Each row is where one point has got to under a steady rotation. How many steps took it there?
The counts run from 0 to 744.
[ 1.56 -1.39 -1.50 -3.03  0.66  0.26 -3.47 -0.14  0.51 -0.40  3.42 -1.96
  0.44  1.46 -1.79  0.74 -0.03 -3.02  1.13 -0.53  0.84 -0.20 -0.27 -3.02
  1.80  1.29 -1.78 -0.30  0.39 -0.20  2.29  0.67  1.19 -0.24 -0.92  0.87
 -0.32 -1.58 -0.10]	660
[ 1.58  0.11 -0.98  1.38 -2.72  1.43  0.28 -0.79  0.36 -1.79  0.63 -0.77
 -3.67  0.38  0.16 -0.75  1.46  0.55 -1.86 -1.88  2.12 -1.39 -2.20  0.28
 -0.92 -2.32  0.55  1.64  0.03  2.69 -0.88 -2.13 -1.15  1.26 -0.41 -2.00
  1.97 -1.22  1.31]	543
[-0.11 -2.08 -0.18 -1.54  0.95  2.12  1.08 -0.21 -2.72  0.43  3.52 -2.49
 -2.30 -2.39  1.90  0.38  0.79  1.61 -0.61  0.84 -1.59 -1.19  0.16 -1.60
  0.19 -2.49 -2.20 -1.00  0.55  1.63  0.55  1.87 -0.04  3.06 -1.41 -0.39
  1.21 -0.22 -2.07]	462
[-1.41  0.01 -1.64  0.61  0.79 -2.54  1.98  0.75  0.08 -1.63 -2.47  1.22
  2.55  2.04 -2.61  1.21 -1.73 -0.99  1.74  2.50 -0.99 -1.15  0.80 -1.18
 -0.59  1.62  0.56 -0.23  0.04  0.57 -0.35 -0.41 -2.22 -0.24  1.37  3.60
 -1.21  1.07 -1.11]	41
[-1.34  0.10 -0.28  0.45  2.20 -1.75  1.18  1.66 -0.19 -0.32 -0.17  0.13
  1.00 -1.06  0.98 -1.01 -0.18  0.27  0.73  2.43 -1.63  2.36  1.05 -2.43
 -2.03 -0.37 -0.67 -2.46 -0.15 -1.57  0.98  1.67  0.68 -0.97  1.12  2.33
 -1.05  3.43 -3.09]	646
[ 2.53 -1.91  0.83 -0.93  0.35  0.69 -1.94 -1.07  0.27  1.23  1.94  0.54
 -0.76 -0.20  1.65 -2.30 -2.34  0.86  0.52  2.48  0.88  0.82  0.97 -2.20
 -2.33 -1.78  1.07  2.37  0.26  0.05  0.32  1.42  0.23  1.36  1.25  1.96
  0.61  1.00 -1.21]	675
[-2.97 -1.21 -2.14 -1.28 -0.07 -0.19  2.41  0.98 -1.71 -1.29 -0.69 -1.65
 -1.28  0.15  1.34  3.49  1.14  0.86  2.44  2.01 -0.80 -0.97  2.06  1.75
  0.22 -0.15 -1.38 -1.32 -0.55  0.63 -1.37 -1.32  1.34  2.14 -0.29 -3.21
  0.41 -0.48  0.92]	619
[-0.13  2.43  2.33  0.22  1.29 -0.55  1.13 -0.24  1.69 -0.05 -1.29  2.54
  1.49 -0.82 -2.11  0.63  0.32  1.74  0.73 -2.83 -2.20 -1.14  0.82  1.02
 -0.80  0.94  1.41  0.46 -1.16  0.19 -1.17 -1.49 -2.34 -1.54 -0.90  2.10
 -0.02 -0.99 -0.11]	625
[-0.52 -1.67 -3.60 -0.16  0.90 -0.72  1.25  1.11 -2.07  1.20 -0.76 -2.75
  1.88  2.45 -0.14  1.93 -0.11 -0.54 -0.50  2.68 -0.82 -0.58  1.28  2.22
  2.33  0.29 -0.53 -3.18  0.56 -0.99  0.41  1.97  0.87  0.47 -0.10 -0.19
 -0.82  1.32  0.82]	122
[-2.97 -0.15 -0.96 -0.39  3.18 -2.17 -0.57  3.07 -0.26 -2.69  1.04 -1.46
 -0.13 -0.31  0.16  3.65  1.31  0.01  1.34  0.65  0.62  0.97  0.70 -2.92
 -1.21  0.42 -0.55  0.46 -1.61  1.35 -0.21  0.05  0.09 -0.89 -0.52  1.68
 -0.86 -2.30 -1.46]	57
[ 1.80  1.60  1.93  1.11  0.54  0.18 -0.28 -1.52  1.08 -0.65  2.04  3.25
 -0.17  0.26 -1.02 -1.35 -0.21 -2.24  2.52 -2.28 -2.76  0.11  0.58  0.38
 -0.39  2.59 -0.24 -0.85  1.03 -0.50 -0.58  1.00 -1.30  0.73 -0.29 -2.71
 -0.42  1.53 -1.91]	378
[-2.37  0.85  3.37 -0.03  0.27  0.53 -0.98 -1.32 -0.30 -2.77  1.06  2.08
 -2.36 -1.88 -1.89  1.29 -1.44 -1.89  1.83 -1.15  0.50 -0.33  1.18 -3.27
  0.15  1.05 -0.77  2.49  0.07  2.57 -0.35 -1.01 -1.78  0.92 -0.27  1.95
  1.05 -0.97 -2.68]	535
[ 1.24 -0.04  1.29 -4.03  0.73  2.06 -1.67 -1.85  0.86  2.52  3.03 -2.24
 -0.53 -1.08  0.35 -2.88 -0.23  1.04 -1.29 -0.61 -1.99 -2.18 -0.29  0.20
  1.07 -1.39 -0.53 -0.48  0.35 -0.76  1.92  1.50 -0.35 -0.85 -1.82 -0.03
  0.72 -1.64 -0.08]	99
[-0.01  1.30  2.84  1.33 -0.98  1.55  0.67 -3.73  0.19  0.85 -0.95  3.83
  0.32 -0.19 -0.24 -2.83 -1.83 -1.12  1.15  0.31 -1.95 -0.11  0.68  2.31
  0.81  2.30  0.14  0.39  1.41 -0.31  1.21  0.21 -1.25  1.23  1.30 -1.49
 -0.02  2.68 -0.15]	673
[-3.94  1.74 -0.09 -0.68  1.05 -0.68  1.47 -0.33  0.42 -1.79 -0.06  0.61
  0.93 -0.49 -2.39  2.10  0.63 -1.76  1.27  0.23 -2.39 -2.33  0.17  0.32
  0.50  2.24 -1.60 -3.28 -0.17  1.49  0.88 -1.33 -0.97 -0.32 -0.72 -0.04
 -1.13  0.79 -1.79]	103
[-0.16 -2.57 -0.63  2.63 -1.88  0.91 -0.21 -0.99 -2.19 -0.98  2.19 -1.28
 -1.60  1.35  0.99  0.65 -0.85 -1.66 -1.40  0.91  3.65  0.75 -0.55 -2.14
 -0.75 -0.78 -0.38  2.24  1.41  1.54  0.75  1.51 -0.59  3.80  1.07 -0.86
  0.83 -0.28 -1.07]	90
[ 0.23 -0.24 -0.63 -2.67  0.07  1.18 -2.60 -0.10  1.00 -1.39  0.35 -2.67
 -1.20 -0.41 -1.14 -0.48  0.46 -0.70 -0.46 -0.87  1.57 -0.04 -1.91 -4.55
  1.65 -0.58 -0.43  0.52  0.12  0.14  2.78 -0.96  1.39 -1.68 -0.27  2.85
  0.85  0.11 -0.20]	366
[-0.29  0.32  1.93 -0.41  2.17 -1.09 -0.29  0.62  0.67  0.07  1.28  4.33
  2.55  1.67  0.49  1.57 -0.98 -1.18  3.18  1.80 -0.48  0.45  2.44 -0.37
 -1.42  1.71  0.64  2.77  0.04 -0.50 -0.56  0.78 -0.98  2.44  1.05 -1.53
 -0.44 -0.97  0.19]	582
[ 0.09 -1.67 -2.49 -0.71 -2.25  1.53  0.26  0.23 -1.78  1.29 -2.49 -3.73
  0.01  0.69 -0.10  0.09  0.56  0.46 -1.96  1.24  0.84 -0.44 -1.71 -1.01
  3.56 -1.69 -0.86 -0.47  1.91 -1.04  1.80 -0.34  1.91  0.35 -0.71  1.47
  1.40  1.74  2.45]	479
[ 2.29 -0.46  1.23  1.98 -0.86  1.22  0.70 -1.16 -1.93  3.22 -2.26  0.54
 -0.87 -0.48  0.97 -0.32 -2.89  1.72 -1.17 -0.81  0.34  2.93  1.57  0.60
  2.14  0.36  0.17  1.70  1.18 -1.89 -0.66  1.96  0.44  0.33  0.72  1.30
  1.11  1.98 -0.03]	266
[-2.82 -1.38  0.36 -0.26  1.29  0.25  1.46  2.15 -2.00  1.98 -0.79 -3.39
  1.94 -1.06  0.39  1.36 -0.07  2.23 -2.80  0.51  1.33  0.83  0.37 -1.44
  1.60 -1.40  0.49 -1.30 -1.13 -0.40  1.52  2.72  1.22 -0.93  0.15  2.65
 -0.56 -0.27  0.52]	214
[-0.32  2.53  1.40  3.04 -0.79  0.05  3.94 -0.79  0.03 -1.15 -1.87  3.16
 -0.15  0.71 -1.96  1.21  0.48  0.31  0.99 -2.63 -2.33 -1.58  0.79  3.40
  1.37  1.32 -0.24 -0.40  0.48  0.71 -2.07 -1.27 -1.37 -1.11 -0.69 -1.00
 -0.09  1.14  0.05]	467
[ 1.28 -0.81 -4.24  0.88 -1.56 -1.28  0.31  1.33  0.50  0.51  1.02 -3.51
  0.22  1.42  1.33 -1.45  1.67 -0.45 -0.95  2.43  0.44  0.82 -1.24  0.75
 -1.32 -1.95  0.10 -2.78  0.86 -1.60 -0.48  0.93  1.70 -0.55  0.17 -1.55
  0.21  2.06  0.78]	433
[-2.05  1.80  2.74 -0.82 -1.34 -0.65  1.79 -0.04  1.38 -0.46 -1.20  2.54
  1.78 -0.81  0.18 -3.25  0.38  0.15  0.20  1.31 -1.48  0.82 -0.52 -1.67
 -2.35 -1.10  0.48 -0.46  1.41 -1.10  0.78 -1.48 -0.63 -0.27  0.61  1.89
  0.35  3.34 -0.98]	132
[ 4.38  0.04  0.36  0.89 -0.43 -0.97 -0.72 -0.27  1.19  1.38  2.20  0.12
 -0.57  1.82 -1.43 -1.79 -1.71  0.80 -1.10 -0.56  0.17 -1.37 -0.09  0.68
 -1.55 -0.17  2.53  1.45 -0.17 -0.74 -1.92  0.67 -2.71 -1.41 -0.94  2.38
  0.88 -0.92 -0.57]	562
[-0.22 -2.55 -1.69 -2.47 -2.72  2.33 -0.15 -1.20 -0.95  1.30 -0.28 -2.11
  0.80  0.86  0.10 -1.22 -0.07 -1.84 -0.61  2.89  0.82 -1.12 -0.97 -1.37
  2.07 -0.39 -1.20 -0.85  1.68  0.20  2.85  0.40  1.27  2.62 -0.26 -1.13
  1.34  1.26  2.21]	523
[ 0.44 -1.27 -1.16 -0.91 -0.67 -1.06  1.76  2.77 -1.29  0.37  1.35  1.43
  1.94  1.92 -1.46  2.00  0.38 -2.44  1.39  0.57  0.72 -0.47  0.76 -4.10
 -1.81  2.09  0.98  1.33  0.62 -1.28 -1.30  0.53 -0.83  1.35 -3.07  1.67
  1.10  0.94 -1.79]	244
[-0.83 -1.73 -2.11 -0.67 -1.37 -0.90  1.16 -0.43 -0.85 -0.20 -1.74  1.05
 -0.11  1.12 -0.93 -0.57 -1.29 -1.22  1.15  4.74  0.07  1.03  1.35 -2.26
 -1.80 -0.74 -0.36  1.80  0.87 -0.27 -0.69 -0.66 -1.13  1.41  1.63  3.27
  1.51  2.73 -0.99]	336
[ 0.12  0.99 -0.69  1.45 -0.97 -0.84  2.05  3.70 -0.68 -1.24 -0.87  1.44
 -0.24  0.23 -0.61  0.45  1.44 -1.15  0.50 -0.14 -0.32  1.83 -1.22 -3.63
 -1.50  1.07  0.41  0.09  0.99 -1.36 -1.52 -1.59 -0.22 -0.53 -1.13  1.00
  0.18  3.81 -1.76]	245
[-3.16  0.38  1.30  3.32 -1.44  1.13  4.35 -0.92 -1.57  0.00 -0.38  1.46
 -0.05 -0.47 -0.40  0.30  1.01 -1.40  0.23  1.09 -1.88 -0.35 -0.05  2.72
  1.06  1.31 -1.28 -2.28  1.42  0.82 -0.77  0.95 -1.27  2.06 -0.94 -2.69
 -0.34  1.85 -1.27]	309
[-0.67 -0.20 -1.94  0.17  1.69  0.69 -0.65 -0.67  1.62 -3.23  0.68 -2.24
 -0.50 -0.31  0.32 -0.63  0.47  0.75 -1.47  0.58  1.32 -2.60 -1.84 -0.96
 -1.07 -3.55  0.65  0.06 -1.23  4.06  1.72 -0.62 -0.98  0.85  1.95  0.47
 -1.25 -1.51  0.14]	73
[ 1.25 -1.22  0.10  2.29 -0.19  0.53  1.91 -0.11 -1.99  1.97  1.90  0.22
 -0.99 -0.47  1.57 -1.50 -1.11  2.12 -2.34  0.11  0.25 -1.47  0.72  0.42
 -2.13 -2.14  1.85  0.56  0.19  1.54 -1.30  2.88 -2.26  2.51 -0.69 -0.40
  0.79  0.24 -1.54]	356
[-1.36  0.83  1.59 -1.27  0.60 -0.35 -0.55  0.67 -0.16 -0.17  0.48  1.11
  0.03 -0.72 -0.41  2.51  1.67 -0.41  3.38 -1.97 -0.57  1.07  2.27  2.54
  1.69  2.09 -1.18 -0.21  0.18 -1.06 -2.60 -0.19  0.90 -0.68 -1.41 -4.66
  1.79 -1.21  0.44]	733
[ 3.58  0.65 -1.47  2.11 -2.15 -1.04  0.51  1.54  0.36  0.03 -0.44  0.93
 -0.86  1.63 -0.86  0.58  0.64 -1.30 -0.02 -2.80 -0.07  1.79 -1.30 -1.45
  0.22  1.84  0.28 -0.33  2.28 -2.02 -2.00  0.08  0.84 -1.01 -1.35 -0.26
  0.11  2.66 -0.24]	653
[ 1.28 -0.92 -1.02 -2.39 -1.60  1.09 -0.30 -0.58 -0.61  0.26 -1.10  1.20
  2.50  1.87 -0.30 -0.97 -0.66 -2.76  1.63  2.44 -1.20 -1.17 -0.59 -1.66
  1.66  1.56 -0.54  0.43  1.86 -0.98  2.75 -0.87  1.39  3.01  0.19 -0.81
  1.10  2.71  1.66]	273
[ 1.99 -0.47 -1.78 -2.55  0.23 -0.05  0.35  1.57 -1.04  2.78  0.23 -0.99
 -0.29 -0.06  0.09  1.90  0.95  1.06  1.70 -0.58 -2.65  0.75  1.71  1.51
  1.68  2.03 -1.01 -0.75  0.21 -2.17 -1.69  1.25  1.38 -0.47 -3.07 -1.78
  1.29  0.38  1.14]	281
